In the rows, zero is written as 128.
runs of hidden systems:
run 1, ratof (11 x 20):
[[137 124 160 183 113 119 151 143 180 148  97 189 117  97  92 142 150 132
  138 163]
 [109 164  57 166 128 134 117 117 120 177 162 152 151 112 138 137 102 109
   96 173]
 [134 176 135  81 122 116 105 148 112 137 161 111 177  77 134  64 120  90
  133 106]
 [189 146 172 135  80 117 166 121 122 105 109 114 137 123 184 128 167 103
  126 106]
 [128 101 133 163 101 144 124 131 115 144  88 166 130 168 172 167  77 124
  185 125]
 [ 39 149 101 122 125 122 121 141 156 107 164 119  95 141 143 142  85  98
  135  95]
 [130  97 111  80 127 100 124 172 118  88 136  71 110  86 116 176 159  84
  128 149]
 [130 100 168 115 128  99 141 137 117 160  99 162  71 106 151 106 173 135
  144 191]
 [ 94 153 130 178 165 167 133 124  90 169 170 118 119 179 154 116 134 132
  129 174]
 [106 161 171 139 160 132 100 195 133 120 154 112 192 137  95 120 134 118
  133 100]
 [137 121 158 164  96 104 127 144 162  97  94 142 168  93 148 160 168 131
   61 122]]
run 2, lodem (11 x 20):
[[103 126  81 177 140 137 146 111 151 183 127 165 151 147 153 179  83 147
   92 125]
 [139 157  66 106  87 140 153  92 142  88 144 104 114  82 127 130 111 101
  104  85]
 [166 104 135  43 125  87 113 126  98 102  99 138 130 140 151 104 155 157
  105 105]
 [128  79 163 156 120 135  93  74 101 150  97 149 106 111 132  90 119 146
  151 182]
 [ 96 118 150 131 138 152 159 157 159 155 108 133 102 108 108 146  84 116
  208  87]
 [107 119 113 120 144  72 150 128 197 116 158 124  93 171 103 183 134 123
  105 122]
 [166 120  80 104 155 138 137 131  93 139 149  93 123  80  85 131 169 123
   96 184]
 [173 106 163 137 104 118 123 165 111 140  75 131 190  90 170 157 147 112
  127 133]
 [146 137 177 193 117 144 123  82 167 107 118 143 162 144  91 105 126 153
  122  86]
 [ 93 176  86 105 132 160 131 167 142 123 127 199 109 129  86 107 121 162
  130 117]
 [107 105  69  99 113  80  62 122 118 114 153 133 147 132 129 158  78  96
  116 145]]
run 3, Zilaf (11 x 20):
[[162 154 104 138 140 154 137  74 118 147 152 159 120 192  97  93 103 162
  153 118]
 [143 144  84  72 114  92 190 108 154 177 134 146  89  94 149 135 105 108
  141 114]
 [119  69 120 115 165 140 143  93 119 140 108  76 131 128 143 162 116 175
   74  88]
 [ 71 115 186 152 126 131 136 140 168 146  82 172  96  95 147 100 145 160
  120 125]
 [128  76 176 156 127 128 115 138 153 102 108  85 130  94  86 164 110  93
  182 128]
 [129 122 139 114 162 100 104 176 141 104 138 164 124 207  76 152 151 150
  135 146]
 [177 149 103 141 134 135 154 171 109 181 132 141 146  93 111 153 152 105
  140 198]
 [202 132 138 148 119 125 145  91 115 144 125 133 187 190 154 140 122 141
  114  99]
 [131 196 120 106 114 125 177 139 177 132 139 150 134  85 128 100 143 130
   91  73]
 [120 105  96 112 129 191 127 135  99 102  85 111 148  93 120 146  95 155
  136  68]
 [ 86 109 124 116 113  93  62 112 151 125  99 199 139 111 119 103  95 152
  113 127]]
run 4, fif (11 x 20):
[[166 165 103 116 148 155 135 131 103 113 158 119 120 107  56  88 175 136
  121 166]
 [124 130 136  59 163 123 139 196  79 155 146 102 110 133 152 120 143 108
  171 145]
 [134 158 165 164 118 127 188 128 141 151 156  93 112 164 184 142 132  87
  157 116]
 [119 112 117 150 123 154 140 124 121 113  96 126 150 182 185 188 111 166
   88  72]
 [ 93 122  91 134 103  92 129 109 188 127 114 168 124  81 132 152 117 133
   63 118]
 [111 108 107 130 125 131  65  70 101 104 145  99 137  83  98  79 128 132
   85 156]
 [ 93 116 160  84 141 129 102 136 118 122 123 141  80 112  86  66 114 132
  199 135]
 [159 151 150 167 132 144 145 138 120 111 153 140  95 189  96 133 157 114
  184 175]
 [134 125 131 132 179 146 147 202 116 154 127 123 171 176 128 190 140 150
  129 119]
 [136 134 120 140 111 129 192 150 161 144 121  89 136  67 152 180 148  96
   90 114]
 [127 118 135 109  93 108  90 106  98  79 113  93 164 106 195 119 126 112
   77  91]]
run 5, puzof (11 x 20):
[[ 75 183  95 139 106 159  91 148 114  84 175 112 131 112 131 104 112  83
  124 134]
 [174 159 112 117 140 150 146 135  91 104 173  72 157 185 137 147 123 107
  145  90]
 [120 194 114 105 140 115 133 149 127 119 172 156 123 182 136  91 163 145
   86 126]
 [ 82 151  60 158 147 191 146 126  99 150 144 130 115 153 161 152 108 151
  100 135]
 [ 79 143 124 113 136 110 139 127 149 127 154  90 149 160 177 145  91 114
  104  53]
 [104 152 126 121 113 150 150 113 128  55 149  89  62 148 142 114 174 132
   96 112]
 [ 81 122 131 101 161 155 108 172  76 117 134 120  93 193 156 128 120 139
  165 134]
 [ 68 169 119 145 148 129  96 120 136 122 207  93 127 144 104  91 106  95
  130 135]
 [140 162 111 138 159 169 175 173 128 105 168  75 131 159  99 171 153 120
  129 103]
 [108 153 122 128 137  94 106 166 124 106 162 146 141 207 156 151 159 131
   81 148]
 [ 81 155 119 189 138 189 126 116  94 134 148 100 144 139 172 114 133 141
   82 139]]
run 6, fif (11 x 20):
[[151 139  95 101  82 121 163  95 175 111 106 168  99  81  99 125 104 125
  138  91]
 [177 141 101  99 124 103  85  95  84 117 149 153 151 163 119  90 149 141
   93 169]
 [100 127 137 106 171 130 142 144 118 220 139 145 117 102 125  89 100 132
  170 144]
 [184 106 117 142 119 145 169  86 114 121 144  81  89 158 121 164 119 102
  175 132]
 [162 107 160  95 150  85 138 146 143 136 102 149 155 188 143 148 140 170
  111  85]
 [135 116 125 177 112 128 160 108 140 185  98 152 126  67 159 145 149 133
   87 174]
 [133  65 118 116 121 107  65  99  99 113 120  83 175 108 128 153  79 104
  137 124]
 [149 143 179 118 108 113 134 101 177 122 109 165 128  99  83  68 124 137
  159  85]
 [180 129 100 139 108 162 107 136  74 117 108 182 128 149 124 119 152 146
  141 189]
 [132 139 115 110 159  94 126 171 142 195 162 138 171 129 101 149  92 100
  166 139]
 [191 147 129 139 125 164 196  99 115 140 137  72 138 102 122 127 145 124
  135  94]]
run 7, Zilaf (11 x 20):
[[171  80  68  73 127 134 140 141 106 108  92 125 113  94  99 180 135 145
  123 130]
 [152  94 149 117 151 107  98  93 117 173  94 169 157 127 115  93 140 185
   97 149]
 [159 136 153 172 115 141 170  78 172 150 122 134 109  79  77 102 124 121
  157 130]
 [161  95 130  71 140 112 161 132 148 112 113 124 100 168  96 158 112 146
  172  67]
 [104 115 108 101 182 115 136 163 149 191 124 145 139  98  94 149 133 166
   98 143]
 [153  83 142 203 126 161 145 104 135 161  77 150 142 123 125 172 120 156
  136 149]
 [174 120 180 120  99  62 148 127 189 103 108 153 138 131 109 139 146 119
  134  95]
 [153 130 122 105 170 157 147 176 132 110 128 102 144 101  46 139 167 155
  121 107]
 [150 126 118 127 138 156 124 155 107 169  83 207 160 143 118 127 101 170
  167 130]
 [172 126 102 148 101  81 129  78 178 155 137 156 166  98  91 150  95 106
  110 127]
 [173 120 104 103 119 139 164 104 142  77 102 133  99 142  98 149 169 173
   90  98]]
run 8, Vumup (11 x 20):
[[184 128 135 109  83  82 151  97 167 127 105 197 101 153 111 128 118 130
  166 121]
 [123 106  94 147 145 119 156  92 153 135 122 144 110 186 141 187 123 181
   74 112]
 [ 98  88  89  78 132 112 124 126 124 155  95 126 135  65 156 150 100 141
   89 100]
 [129  88 165 122  85  73 108 103 153  85 119  89 113  83 148 132 142  81
  114 130]
 [138  80 189 130 161 142 151 127 114 122  98  92  80 132 115 128 186 163
  135 144]
 [105  97 142 150 147 134 146 182 133 191  97 160 114 117 144 173 117 123
  172 174]
 [152 125 159 178 135  99 142 118 176 182 137 120 193 109 113 153 106 109
  120 108]
 [184 151 135 128 106 135 159 115 143 134  97 165 156  73 110 102 179 160
   79 127]
 [159 104 127 139  90 117 108 112  83 123  89 166 144 157 204 140 136 143
  107 158]
 [102  82 138 144 141 113  97  45 120 175 126 130 125 134 145  88  84 151
  123 135]
 [147  82  92 138 110 135 115  84 144 116 106 135  99  72  58 148 105 127
  142 150]]
run 9, tuses (11 x 20):
[[123 116 104  89 114  90 104  72 129  99 150 155  70 188 116 105 114 136
  135 137]
 [140  93  85  98 149 106 129  86 158 139 134 139  93 104  51 132 120 152
  110 147]
 [160  97 125  93 122  85 150 134 139 166 121 127 105  46 104 139 142  93
  149 177]
 [204 106 193 145 124 101 161 121 134 168 106 123 153 115 132 131 150 110
  162 143]
 [153 108 178 148  96 116 155 134 153 134  62 178 130 152 173 152 126 152
  145  95]
 [122  73 131 141  99 109  85 112 126  71  90 136 131 174 150 184 106 134
  121 110]
 [123  94 100 108 111 105  68  79 134 106 121 127 171 100 103 123  70 132
  106  86]
 [155 147 109  92  88 120  82 104 113 101 130 157 138  69  92  69 116 108
  146 140]
 [191 153 114 117 125 118 128 124 112 165 142 184 137 150  81  96 123 128
  176 174]
 [184 144  84 115 110 100 185 125 147 167 126 188 113 154 142 162 137 134
  120 150]
 [186  73 101  90 138 115 162 131 102 130  96 102 120 143 152 192 154 144
  104 128]]
run 10, tuses (11 x 20):
[[103 120 164 122 130  68 129 139 173  83 158 107  86 184 132 154 147  99
  128 126]
 [110  91 140 178 153 157 128 110 169 127 101 113 154  86  67 155 128 166
   88 113]
 [ 92 123 136 123  98 119 104 175 124 122 113 124 132  57 157 136 106  68
  168 141]
 [179 162 170 174 121 132 116 109 126 109 163 109 190 164 102 104 123 106
  152 110]
 [109 178 101 130 108 163 148 168 146 128  98 211 136 133 132 126 118 162
  127  92]
 [132 118  74 123 123 128  92 153  84  87 156 111 128 175 141 187 131 104
  116 173]
 [141 143  86  97 160 128 137  97 115 177 152 102 187 114 125 113 102 148
   78  88]
 [128 158 127  80 102 147 143 143  85 104 121 129  81  83 166  69 177 120
  125 149]
 [129 107 162 138 185 128 122 117  93 175 150 123 117 204 116 106 134 156
  159 169]
 [ 86 138 111 139 118 102 181  96 188 157 137 149  75 121 157 142 123 131
   91 117]
 [133  73 141 125 141 151 143 136 118  80 116  56  81 110  96 172 150 116
  149 132]]
run 11, puzof (11 x 20):
[[135 107 175 138 162 130 130 173 115 168 119  97 137  66  96 129 163 111
  160 178]
 [166 129 155 178 108  88 134 147 162 148 138 153 151 119 110 163 137  79
  155 183]
 [180 107 171 196 130 138 128 104 144 142  99 150 185 136  96 135 151 163
  108 137]
 [126 136 144 148  91 137 113 163 147 123  67 198 171  80 137 127 132 143
  112 118]
 [173 107 111 142  63 129  96  75 108 100  93 141 164  94 152 132  93 117
  133 116]
 [181 127 150  64 111 122 132 102 109 137  95 141 149  99 129  62 124 148
  151  82]
 [155 139  76  72 104 115 141 107 122 147 118 188  83  95 104  94 116 131
  159 150]
 [151  81  86  87 163 107 139  86 122 198 130 123 125 117 101 146  85 146
  137 133]
 [119 109 131  89 145  78 163 123 170 169 125 111 102  57 118 134 148 128
   93 134]
 [139  68 137 139 124 110 162 125 128 146  97 114  73 107 149 184 154 121
  134 177]
 [101  74 212 159 146  93 105 119 147 164 103 126 124 125 135 118 127 129
  153 154]]
run 12, ratof (11 x 20):
[[129  74 135 113 118 135 110 184 100  84  83 126  95 112 133 184 167 127
  138 172]
 [ 69 107 154 162 131 120 100 111 134 141 131 152  71 123 128  98 138 137
  131 199]
 [ 93 156 118 168 171 180 135 161 106 150 175  78 137 105  99 124 148 114
  124 166]
 [155 169 170 136 127 106 114 184 149 121 132 165 180 106  87 106 172 117
  120 150]
 [144 132 135 192  95 117 125  95 136 159 113 152 180 106 182 136 131 124
   71 149]
 [104 163 106 131 101 179 109 144  90 132 112 151 167 100 162 100  82 120
  154  98]
 [126 165 145 129  70 117 122 114 149  51 149 111 116 120 134 112 119  75
  146  88]
 [158  80 134 145  99 114 160 130 139 138 100 110 110  95 134 195 108  82
  177 142]
 [ 88 150  92 100 120 112 155 154 145 163 139 180  64 133 154 137 110 112
  157 159]
 [111 137 112  99 154  91 113 139  96 136 198  68 119 155 155 133 128  79
  123 161]
 [130 115 202  99 156 109 143 192 115 151 106 106 139 120 161 123 175 125
  141 124]]
run 13, Vumup (11 x 20):
[[135 169 181 173 115 132 138 135 144 155 116 190 153 178 158 101 129 148
  149 108]
 [110 146 106 188 118 179 112 100 131 135 108 170 176 134 124 116  99 174
   94 101]
 [138 117  86 117 107 119  49 106 103 100 120 150 184  99 111 117 101 137
   86 134]
 [139 112 106 114 119 103  82  73  86  99 169  90 112 125 124  98 148 108
  100 188]
 [150 104 106  88 146 144 143 104  79 143 150  97  60 133 113 115 123 124
  184 164]
 [132 128 110 105 139  98 166 135 166 152 153 148  81 166 100 162  87  98
  196 127]
 [133 156  99 121 145 117 195 138 189 135 154 123 124 147 107 180 125 133
  106  70]
 [113 157 115  77 112 125 164 177 141 109 104 136 136 100 176 143 150 136
   81  74]
 [ 81 122 185 134  97 118 109 133 120  87 110 105 129 124 208 109 140 115
  104  97]
 [ 75  95 196 161 143 177  98 125 114 108  97 102 117 105 118  86 137 153
  145 121]
 [112 101 150 170 148 150  84 173 120 126 114 140 152 108  69 149 128 126
  162 180]]
run 14, lus (11 x 20):
[[ 93  88 123 133 128 142  82 126 120  98 128  65 157  76 114 148  90  96
  129 112]
 [119 138 188  99 120  58  94 152 146 103 153 134 119 154 126  97 149  93
  150 143]
 [149 122 122 195 145 148 122 152 110 139 137 119 158 115 100 173 161 115
  108 203]
 [100 167 114  87 133 106 134 179 137 192 131 165 156  74 160 105 114 117
  119 124]
 [182 163 137 140  82 130 179 136 154  83 115 126 135 118 149 146 178 114
   96 100]
 [110 156  98 120 137 180  94 152  66 103 131 134 167 170 149 106 116 162
  111 102]
 [105 120 115 141  78 110 129  89 141 122 102 191  73 143 182 126 111 132
  123 148]
 [104 130  83 168 128 145 115  71 155 107 165  84 141 112  89 135  91 114
   88 104]
 [101 154 142  82 140  99 132 121 113 130 185 102  70 152 142  67 140 102
  155 146]
 [184 104 108 164 123 132 150 110 108 154 145 101 126 149 129 189 114  90
  166 175]
 [ 82 140 167 140 155 135 134 163 137 188 134 117 164 117 145 115  83 114
  166  90]]
run 15, lus (11 x 20):
[[144 175 136 130  92 126 120 102 102 130 124 167 152 114 181  65 161 135
   82 139]
 [139 169  63 151  72 179 121 108 106  86 126 160 126  98 121 117 109 114
  131 130]
 [104 190  98 134 116 122 133 101 163 128 173 176 111 186 122  98  89 128
  138  95]
 [106 142  95 165 141 162 183  87 129 140 164  95  60 161 144 141 134 133
  113 141]
 [109 106  89  89 145 124 139 102 100 160 158  74 114 139 164 143  68 104
  152 102]
 [134  99 200 153 115 104 135  97 137 126 133  75 121 146 164 131 115  90
  174 109]
 [ 85  93 162 161 157 153  89 176 109 103 130  76 140 130 103 163 119 104
  165 147]
 [ 94 104 160 117 138  60 108 185 159 148 127 150 133 133 139 163 137 107
  129 157]
 [142 122 144 157 138 113 132 154 141 137 125 100 180  79 131 157 178 117
   61 155]
 [133 168 127  77 114 122 106 183  87 120 120 145 169  80 159  86 156 114
  103 129]
 [182 165 119 154  63 131 124 131 125  87 101 192 157 139 146 131 150 122
  116 136]]
run 16, lodem (11 x 20):
[[ 99 114 106 146 164 145 105 142  89 144 176  72 128 156 123 157  92  91
  169 155]
 [105 157 145 141 138 118 186 147 144 169 157  82 136 119 197 148 146 101
   92 110]
 [181 166 132 148 101 144 149 121 109  66 152 105 112 163 136 121 184 110
  119 140]
 [123 120 133 134 158 187 107 167  65 125  95 135 159 170 156 126 142 183
  117 125]
 [ 45 127 144 192  99 154  94 113 133 101 118 124 126 109 174 122 104 116
  109 126]
 [ 83 165 148  87 140 136 124 145 130  82 168  87 106 136 113  83 121 110
  152  67]
 [101 139 141  96 150  80 107 152 104 139 165 137  98 174 159 104 164 120
  118 182]
 [137 126 132 169 139 162 133 119  74 164 160  79 130 126 144 124 119  89
  169 176]
 [118 155 158 154 130 146 195 162 145 145 123 108 144 158 188 161 135 121
  130  79]
 [125 159 109 160 115 156 137 105 126  60 155 117 104 180 127 130 167 148
   79 132]
 [ 99 125 102  98 148 187  94 170  54 102 112 111 139 118 149 117 140 156
  114 134]]

runs to name:
run 17 (2 x 20):
[[114 120 159 146 169 158 125 124  81 167 156  85 124 167 142 113  98 115
  193 139]
 [ 85 163 122 143 136  89 155 140 164 164 177 137 111 183 161 154  98  94
  135 128]]

Zilaf
run 18 (2 x 20):
[[141 126 104 121 131 182 148  91 101  88 143  65  81 112  91 110 129 123
  151 112]
 [130 130 133  46 161  86 123 194 115 133 149 134 116 170 116 135 135 123
  160 124]]

puzof
run 19 (2 x 20):
[[106 148 120 123  84 122 127 164 106 144 104 169 144 115 223 138 114 101
  132 127]
 [104 159 128 184  77 138 121 122 163  69 125 132 166 126 153 155 118 106
   85  87]]

lus
run 20 (2 x 20):
[[162 155 122 106 180 121 160 146 134 162 154 131 166 191 111 133 139 166
   97  96]
 [ 80 161  74 141 116 132 138 140 140 127 134 164 109 119 157 151 149 145
   51 151]]

puzof
run 21 (2 x 20):
[[152 142 159 110 114  69 183  88 164 171 149 126 103 147 165 111 119 103
  150 103]
 [145  89 124 160 131 155 134  74  90 153  97 137 134 175 174 140 122 180
  103 129]]

fif
run 22 (2 x 20):
[[161  97 186  96 153  99 147  99 137 144 133  70 117 113 103  98 136 120
  168 105]
 [162 136 117 131 141 149 204 148 139 152 104 158 101 178 138 176 153 172
  125 118]]

ratof
run 23 (2 x 20):
[[122 122 106 194  98 170 133 114 120 110 114 169  92 175 140 166 116 140
  149 167]
 [119 110  77  92 143 101 139 129 147 129 150 104 133 165 117 193  74 116
  133  77]]

tuses
run 24 (2 x 20):
[[115 170 125 111 147  84  88 124 140 120 188 130 178 186 120 105 104 122
  104  98]
 [100 178  74 128 116 184 144 113 105  98 154 105  99  91 122  91 143 126
   93 123]]

Vumup
run 25 (2 x 20):
[[106 114 107  93 148 174 143 131 120 128  86 121 127  66 111 113 130 178
   95  82]
 [134 126 105  86  79  72 109 117 124  92 147 134  73 101 137 113 146  81
  133 172]]

fif
run 26 (2 x 20):
[[154 101  90 120  87 121  93  99 110  95  99 117 179  76 148 158 114 126
   73 109]
 [110 166 167 123 100 115  74 100 122  85 138 154 142 126 129  36 133 128
  123 113]]

lus
run 27 (2 x 20):
[[ 78 126  76  92 142 101 138 151 131 156 163 120  68 113 128 155 112  90
  144 171]
 [126  69 120 152 148 131 127 107  81 148 122  90 117 170 181 177 137 142
   98 168]]

Zilaf
run 28 (2 x 20):
[[ 71 125  89 118 134 133 111 180 103  98 144  81 120 129 179 178 133 102
   90 135]
 [115 144 164 148 128 118 132 109  97 118 172  57 129 167 195 116 144  89
  120 126]]

puzof
run 29 (2 x 20):
[[108 136 155 205 125 155 139 101 165 104 135 150  87 164  92 122 148 142
  130 156]
 [108  87 113 130 179 148  96 185 113 105 111 125 144 153  88 185 144 160
  108 149]]

fif
run 30 (2 x 20):
[[118 128  99 165 134 125  77 131 109 128 162 153 125 177 101 142 110 110
  148 205]
 [154 146  77 115 173 140 140  97 111 175 188  90 151 134  86 122  99 124
  128 129]]

Vumup
run 31 (2 x 20):
[[157  95  91  95 154  83 129  99 141 141 144 113 151 181 122 178 102 151
   87  99]
 [ 99 128  82  81 116 106 156 111 144 140 127 124  76  60 154 118 140 126
   80 131]]

Vumup
run 32 (2 x 20):
[[122 154 159  72 130 100 150 132 136 158 120 177 107 167 163  80 111 147
  164  84]
 [ 94 117  92 136 153 139 145 122 152 160 156  72 133  69  96 160  94 104
  119 114]]

Zilaf
